In the rows, zero is written as 128.
Where one turn sends some rows of the set: a few examples, then the rows asked:
q628: [129 125 110 119 137 120 114 111 131  86 149 132 164 146]
q988: [135  89 122 128 144 151 146 126 145 118 108 149 111 140]
q801: [173 113 120 134 107 145 115 112 130 147 117 151 102 118]
q482: [ 84 104 137  86 121 119 133 111 111 113 125 139 142 120]
q121: [160 156 162 121 130 129 113 138 112 144  97 152 100 121]
q159: [101 117 109 121 125 105 153 143 122 135 119 123 165 138]
q172: [146 137 131  72  96 118 144 132 105 111 144 143 124 130]
q83: [ 90 123 144 140 157 115 132 110 134 128 125 112 147 136]
q530: [162 168 112 130 160 149 128 129 123 124 124 131 112 138]
q958: [133 111 111 151 135 134 166 151 129 123 124 124 123 129]
q625: [120 142 141 101 128 131 137 119  91  97  93 149 153  96]
q265: [ 88 114 142 131 145 122 136 148 118 115 148 125 134 149]
q226: [ 92 143 143 112 146 130 114 147  94 111 138 115 125 151]
q64: [163 149 112 131  89 154 127 133 107 121 113 124 112 138]
q62: [127 166 152 126 121  97  95 139 122 146 103 121 135 140]
q445: [109 124 135 134 143 127 107 103 112 106  76 162 143 132]
q496: [152 135 169 113 132 117 107 152 136 152 114 128 140 154]
q491: [140 135 173 121 139 151 116 124 109 136 120 163  95 123]
q879: [113 148  96 154 126 142 136 127 100 120 116 130 128 100]
q684: [149 146 111  92 107 138 126 109 125 143 158 132 115 115]
q633: [ 99 117 142  86 100 127 157 123 103 141 128 138 119 123]
q877: [131 122 153 124 135 109 106 119 134 132 123 129 126 186]
q532: [154 140 130 119 100 132  86 133  92 121  89 152 127 142]
q639: [116 133 132  96 138 127 148 115 123  94 146 140 171 128]
q934: [104 109  99 157 138 130 132 134 106 125 111 132 117 144]
q132: [171 143 140 132 128 132  84 121 127 123  81 130 133 131]
q978: [129 156 135 111 151 132 128 128 120 136  81 128 145  88]
q521: [132 108 131 118 107  95 149 135 137 132 112 143 169 137]
q874: [151 108 143 122 115 110 130 153 122 130 132 141 141 177]
q624: [107 119 101 143 141 145 109 101 124 142 110 133 112 105]
q644: [112 151 127 107 101 111  98  89  95 134 137 140 124 133]
q708: [110 117 128 108 160 112 148 144 129 152 130 123 149 113]
q602: [173 149 157 114 107 131 122 144 124 103 103 147 108 140]
q61: [140 136 150 107 144 143 148 157 121 106 103 140 132  90]
q263: [139  99 136 144 101 130 110 112 128 151  94 139 107 111]
q141: [130 118 135 105  97 126 101  97 102  96 137 139 142 156]
q831: [141 148 134 116 104 105 123 157 109 155 133 107 141 120]
q442: [161 148 107 118 126 120 105 112 135 117  79 123 145 108]
q448: [ 87 133 126 103 145 110 132 102 121 123 136 127 134  94]
q24: [117 108 139 100 157 138 143  97 133 129 135 134 164 124]
q526: [147 128 118 133 150 157 158 117 151 136 123 136 118 115]
q803: [127 123 165 130 166 131 109 115 141 119  95 158 129 116]
q27: [128 114 152 100 149 128 126 112 118  78 102 161 140 119]
q161: [159 117 119 128 104 134 104 129 120 118 116 160  91 154]
q167: [157 157 109 130 127 153 113 107 116 128 117 125  91 135]
q968: [168 121 142  79 114 134 133 118 141 120 148 125 135 138]
q692: [139 121 124 108 105 143 106  76 135 132 143 136 116 145]
q350: [117 148 127 125 100 103 117 152  97 124 124 106 124 155]

q226 turns into q491
q831 turns into q445
q602 turns into q448
Now find these:
q172 turns into q624
q132 turns into q639
q625 turns into q692

Where one turn sends some rows of the set: a few examples, then the rows asked:
q745: [138  90 120 121  93  58 147 137  68 166 161 152 124 101 140 100 138 158
 124 159 155]
q919: [134  95 117 139  91  59 119 135 164 148 144 149 124 132 128 140 125 144
 138 145 169]
q809: [ 97  97 122 138  75  91 160 158 130 155 134 152 129 177 118 115 142 124
 114 136 132]
q410: [145 107 102 100 109  88 145 133  78 155 131 167 142  78 118 122 119 169
 135 173 151]
q761: [153 115 124 142 117 100 116 147 138 162 142 164 119  85 151  93 122 131
 145 155 135]
q142: [136  94 116 109  75  82 156 130  99 164 139 124 138  76 124 119 126 172
 101 155 135]
q156: [ 96 124 116 135 101 125 153 158 101 126 121 175 139 169 108 129 140 124
 142 153 126]
q225: [101 124 103 145 112 119 148 124 141  95 123 130 141 102 107 139 138 159
 150 169 133]
q233: [137 110 120  97  79  81 147 105 118 157 113 152 128 160 127 118 113 161
 133 122 167]
q427: [123 114 115 148 115 113 148 140 143 142 136 133 127  69 144  76 128 137
 133 162 118]
q507: [125 111 126 126  94 103 156 128  51 133 154 138 135  79 131 112 146 167
 123 164 126]
q583: [111 115 139 163  97 104 164 140 140 147 143 115  94 123 153 103 146 144
 118 137 112]
q376: [131 125 117 122 104 110 169 132  68 133 134 157 132 151 138 128 140 121
 138 135 185]
q403: [127 103 114 156 104 102 112 137 123 103 159 146 151  80 127 121 149 137
 151 174 154]
q446: [ 96 129 126 122  90 127 158 128 134 143 130 120 140 165 105 132 132 129
 120 168 115]
q982: [131  80 117 158  94  87 118 136 148 130 164 135 124  98 128 108 166 167
 138 163 150]
q8: [110 133 109 101  90 114 171  98 102 121 103 133 149 137 116 112 115 160
 133 138 147]
q109: [115 119 113 115 106  94 142 135 133 167 133 161 134 182 107 125 128 121
 143 174 151]
q271: [122 134 115 149 138  96 140 149 106 133 137 175 119 121 146 107 120 107
 164 160 154]
q799: [119 107 124 128  84 114 190 124  91 146 134 119 114 154 137 118 159 151
 116 125 163]

q919 turns into q271
q799 turns into q233
Now find these:
q446 turns into q809
q142 turns into q745
q427 turns into q982

Where one turn sends some rows of the set: a few examples, then the rows asked:
q485: [102 170 138 138 131  89 135 143 152 115 117 120 173 136 132 110 128  84
 117 101 122 147 163 141 152 151 111 146 130  59 114 136 132 105 154 150
 143 134 105 141 120 145 114  67 119 135 165 154 143 103]
q796: [127 156 121 142 165  85 125 118 128 129 147 112  97 165 103  98 168 116
 133  87 121 137  94 118 145 148 127 135 123 177 130 151 122  80 117 162
 128 133 108 123 109 165  89 101 108 171 151 142 124  80]
q920: [ 47 108 130 132 148 114 142 138 110 135 153 115 137 116  82 122 139 109
 114  95 151 139 199 137 132 157 143 136 133 123 136 149 126  99 111 151
 135  75 105 126 114 154  84 102  71 167 161 149 133 110]
q173: [ 88 174 137 144 129 117 128 113 179 146 163 120 130 117 132 117 164  97
 115  93 130 100 175 134 135 142 109 141 133 120 110 146 146  89 130 130
 166 173 159 130 117 125 114 104 176 138 137 130 132 127]
q565: [118 161 101 120 167  91 141 111 158 106 155 131  92 136 104  91 150 121
 116  82 141 129  98 138 140 156 121 146 122 188 133 138 128  86 120 157
 119 140 121 138 105 144  88  99  98 165 154 131 135  76]
q155: [122 160 122 127  80  85 110 121 152 107 145 117  65 109 148 123 166  92
 114 105 186 109 170 142 122 123  87 139 137 155 112 151 132 127 142 149
 119 127  99 118 114 175 116 106 104 145 162 134 142 123]
q791: [129 157 102 125 161  81 130 107 143 121 151 129  94 155 115  85 164 118
 132  79 127 131 107 126 142 151 135 146 115 183 129 142 128  80 117 161
 127 138 115 134 112 151  98 106 102 168 153 135 126  67]
q416: [131 132 111 136 104  98 136 103 128 105 196 157 129 118 108  95  91  88
 133  90 130 115 146 134 118 153 135 144 139 156 128 136 141 102 122 156
 159  77 147 155 130 194 101  87 133 153 161 145 128  80]
q579: [ 99 159 112 142 137 131 167 122 147 157 168 102 147 124 126 112 174  87
 110  91 135  89 163 150 139 150 129 138 145 104 136 138 125  82 114 132
 146 154 129 130 104 146  82  89 186 155 158 149 135 134]
q241: [108 168 149 155 125  96 126 139 149 103 116 115 170 132 123 129 131 100
 118 103 123 161 166 141 145 149 100 138 130  55 104 145 127 103 137 143
 143 135  99 131 124 136 112  78 132 137 137 141 135 113]
q806: [ 58 139 132 123 135  92 130 128 130 137 154 131 110  97 123 105 134 110
 137  96 155 146 218 119 117 148 130 136 118 151 115 160 148 108 123 172
 154  80 141 124 116 152  92 108  76 149 150 133 105 106]
q86: [132 192 107 122 123  91 162 131 153 101 122 118 148 111 145 106 134 103
 124 105 163 150 190 155 120 151 103 140 127  73 113 150 125 123 129 164
 132 130 120 129 102 147  85  68 147 138 156 124 114 117]
q363: [127 126 122 141 110 100 129 111 112 116 187 144 133 138  87 103  97  84
 128  96 126 113 137 130 124 150 135 139 150 151 134 141 137 104 126 155
 159  77 144 149 127 207  99  81 133 158 173 155 134  83]
q471: [135 186 113 120 118  84 144 127 141 110 109 109 146 144 120 112 148 105
 120 109 159 148 200 150 116 147 106 142 130  72 114 155 119 137 132 161
 134 139 121 120 103 155  94  72 147 146 175 122 118 110]
q792: [140 127 132 156  96 102 112  97 117  97 183 145 122 142  79 125 106 111
 132  94 132 135 156 129 109 145 126 135 141 148 114 154 128 105 101 143
 162  81 138 136 133 187 105 106 150 161 138 127 121  88]
q51: [120 130 130 158 110 118 137 114 131  87 195 146 127 104  84 124  82 104
 118  96 143 127 127 143 118 152 111 130 151 150 123 145 135  99 108 140
 156  73 142 149 129 185  91  87 140 154 133 137 131 102]
q253: [103 156 120 145 133 130 156 119 142 155 163  95 145 136 114 123 182  95
 111  94 132  94 170 148 136 148 128 133 146 101 131 144 118  85 108 126
 147 157 127 122 105 148  85  94 190 159 151 143 134 136]
q759: [115 125 123 152  89 101 123 129 128 117 153 111 110 122 149 127 170  76
 113  91 152 106 144 148 153 133 116 137 141 118 124 133 118  89 130 135
 111 112  44 134 125 174 112 104  95 154 150 168 157 119]
q154: [130 162 117 140 119  96 145 125 134 107 116 111 171 150 120 121 150 105
 119  98 135 155 189 155 132 154 123 144 128  50 114 147 111 110 119 146
 131 131  88 128 115 143 101  79 144 152 152 135 128 107]
q188: [ 62 136 138 129 132  92 121 125 125 136 151 126 107 109 111 112 141 116
 138  97 156 150 224 117 113 145 128 133 120 149 111 165 143 112 117 168
 155  82 138 116 116 152  94 116  82 152 145 125 103 108]
q754: [113 162 113 138 177  99 149 126 150 110 158 119  97 123 107  99 147 118
 118  87 141 134  77 134 146 154 110 134 126 182 133 142 127  78 117 158
 121 129 115 135 103 153  73  91 104 164 141 141 133  91]
q648: [ 39 120 147 130 141 103 116 130 136 126 150 131 124 114  85 122 130 115
 115  94 150 146 206 126 131 150 128 141 126 138 118 151 140 107 124 149
 149  88 128 127 123 139 109 113  63 156 152 136 131 105]
q208: [109 177 117 138 128 117 154 117 156 158 165 108 128 117 147 106 172  91
 128  95 136  96 180 135 126 143 119 134 135 120 119 150 138  91 120 144
 159 158 154 121 106 145  88  97 192 144 147 135 117 135]
q779: [ 70 125 118 126 139 104 150 134 102 145 155 113 122 109 114 107 147 107
 137  96 157 140 214 127 119 150 143 130 127 136 131 158 131 104 109 173
 142  67 117 119 107 169  70 101  85 164 160 143 106 114]
q702: [134 158 111 144 156  92 130 104 147 105 155 126  95 141 116 101 159 132
 133  79 130 148 105 129 137 151 122 136 112 180 118 149 126  73  98 154
 126 132 106 129 113 137  89 115 116 166 114 122 115  81]
q620: [117 124 125 155  86 104 118 129 127 114 151 109 109 127 146 132 170  81
 112  93 151 111 145 148 152 132 114 137 142 118 122 136 117  88 126 131
 112 110  42 130 127 171 114 108  99 155 145 165 156 122]
q559: [ 72 125 123 136 136 107 148 133 102 141 156 111 122 107 110 116 148 112
 138  99 159 148 215 127 117 149 139 126 127 134 125 164 128 102  99 169
 142  65 114 114 107 163  68 107  91 164 145 138 102 119]
q509: [ 49 110 132 139 146 120 148 139 116 129 158 116 138 101  89 125 135 115
 116  95 153 146 195 139 133 157 136 131 132 123 129 150 126  94 104 151
 137  70 104 129 116 146  80 104  74 164 144 145 127 116]
q830: [110 175 122 137 127 114 142 114 148 162 158 103 128 136 132 109 182  94
 127  96 133  96 187 131 125 139 121 135 136 120 121 153 136  95 122 145
 160 163 154 116 104 153  93  98 192 148 157 133 119 130]
q723: [125 156 115 137 161  96 126 107 153  99 150 120  87 147  87 110 160 138
 116  84 144 144 104 136 132 152 113 138 121 182 122 151 119  90 102 146
 122 142 115 124 108 139  92 111 110 173 131 116 128  84]
q515: [124 135 114 141 106 108 138 104 141  88 197 159 125 101  96 108  81 100
 121  91 144 121 141 145 114 154 120 142 144 157 125 136 141 102 116 147
 157  80 152 156 128 181  97  88 133 149 145 135 134  89]
q37: [ 86 171 135 134 129 113 125 112 174 154 158 118 130 132 126 110 166  92
 114  93 126  94 178 131 136 140 114 145 135 120 116 142 143  95 136 131
 166 176 163 128 116 131 119 102 173 139 155 133 137 121]
q960: [121 125 131 142 110 101 119 111 115 106 182 141 126 147  61 119 102  97
 115  99 135 118 140 131 118 147 124 141 155 151 133 145 129 116 125 144
 157  86 147 143 126 202 107  85 134 163 178 143 145  85]
q841: [129 126 130 143 101 102 109  99 124  96 181 146 118 150  60 124 104 111
 119  96 138 126 155 134 109 146 124 142 147 154 121 150 128 119 114 138
 159  90 150 138 132 190 113  99 139 164 161 126 135  83]
q632: [142 142  95 132  77  95 133 114 129 112 154 115  89 114 165 115 178  87
 123  91 176 104 175 154 127 132 118 138 136 135 124 143 117 104 119 148
 108 112  63 126 113 176 100 109 111 157 154 147 135 118]
q94: [122 164 121 131  80  87 114 122 155 104 147 120  67 100 154 121 164  92
 115 101 187 109 167 143 123 122  85 138 136 156 112 149 133 123 140 150
 119 125  99 119 113 173 113 106 105 144 156 132 140 125]
q555: [ 95 145 149 148  92  93 102 135 154 109 146 117  89 112 139 131 155  81
 103 103 163 108 137 136 150 124  84 137 144 141 115 139 133 106 154 134
 125 127  80 128 126 169 128 101  85 140 155 156 164 125]
q670: [ 76 153 128 140 139 128 141 120 169 147 164 113 148 128 111 117 163  90
 100  89 125  89 162 148 149 150 124 146 144 104 129 129 132  85 129 118
 151 169 138 136 115 129 110  94 166 148 158 147 156 125]
q191: [111 195 144 143 125  89 134 141 163 100 117 119 146 109 135 121 125 102
 120 113 149 159 170 139 130 144  80 134 130  78 101 155 136 122 145 156
 147 136 131 127 111 142 100  69 136 129 146 128 123 122]
q280: [133 126 134 168 101 112 126 108 116  97 192 139 130 123  85 128  98 106
 129  97 132 135 136 132 115 148 119 127 148 146 116 153 131  95 100 145
 160  72 133 140 133 190  91  97 150 160 127 136 121 101]
q652: [ 96 144 149 153  92  96 101 136 154 105 147 115  90 106 139 136 154  84
 103 103 162 113 135 135 150 124  82 134 145 138 113 143 132 105 150 133
 123 124  78 127 128 167 125 103  90 141 146 154 160 128]
q907: [119 155 126 144 169  94 127 122 136 115 146 107  92 158  79 114 165 129
 117  92 138 141  89 126 140 148 112 133 130 177 130 154 116  89 111 151
 123 137 111 120 104 157  85 100 110 175 147 131 133  88]
q335: [143 140  98 132  76  91 128 113 127 113 151 110  86 123 158 119 180  90
 123  93 177 107 177 153 124 130 118 138 134 133 121 146 115 107 118 147
 107 113  63 122 112 178 102 112 113 158 154 144 134 120]
q190: [108 192 141 128 128  80 127 140 156 115 108 116 147 134 123 113 133  94
 116 114 145 147 176 134 132 143  89 142 133  79 109 152 137 133 161 161
 147 143 136 125 110 156 111  64 128 133 177 135 131 110]
q246: [ 81 153 135 149 138 133 139 118 168 141 165 109 148 128 107 127 165  98
 100  90 127  98 162 148 144 151 118 143 143 102 123 136 128  81 118 114
 153 169 133 130 117 123 110 101 174 148 142 139 150 130]
q610: [126 160 117 152 167  96 142 122 142 114 159 119  99 130 123  99 154 119
 135  85 127 143  85 125 145 151 119 128 119 177 124 148 129  66 106 161
 128 122 105 130 108 151  74 101 113 164 120 140 117  91]
q386: [ 37 124 142 130 143 107 126 131 141 123 155 134 124  94  98 121 123 113
 117  93 152 146 200 130 131 152 127 140 124 139 119 146 145 100 122 151
 149  85 127 133 122 134 102 111  61 151 142 136 132 108]
q569: [127 167 103 128 124  95 161 131 142 110 123 121 176 127 145 104 137  92
 122  96 137 145 181 159 137 158 125 146 127  53 122 135 123 104 130 155
 127 127  90 144 111 144  94  68 135 144 159 144 132 105]

q188 turns into q648
q565 turns into q754
q416 turns into q515
Now find these:
q155 turns into q555
q569 turns into q86
q246 turns into q253

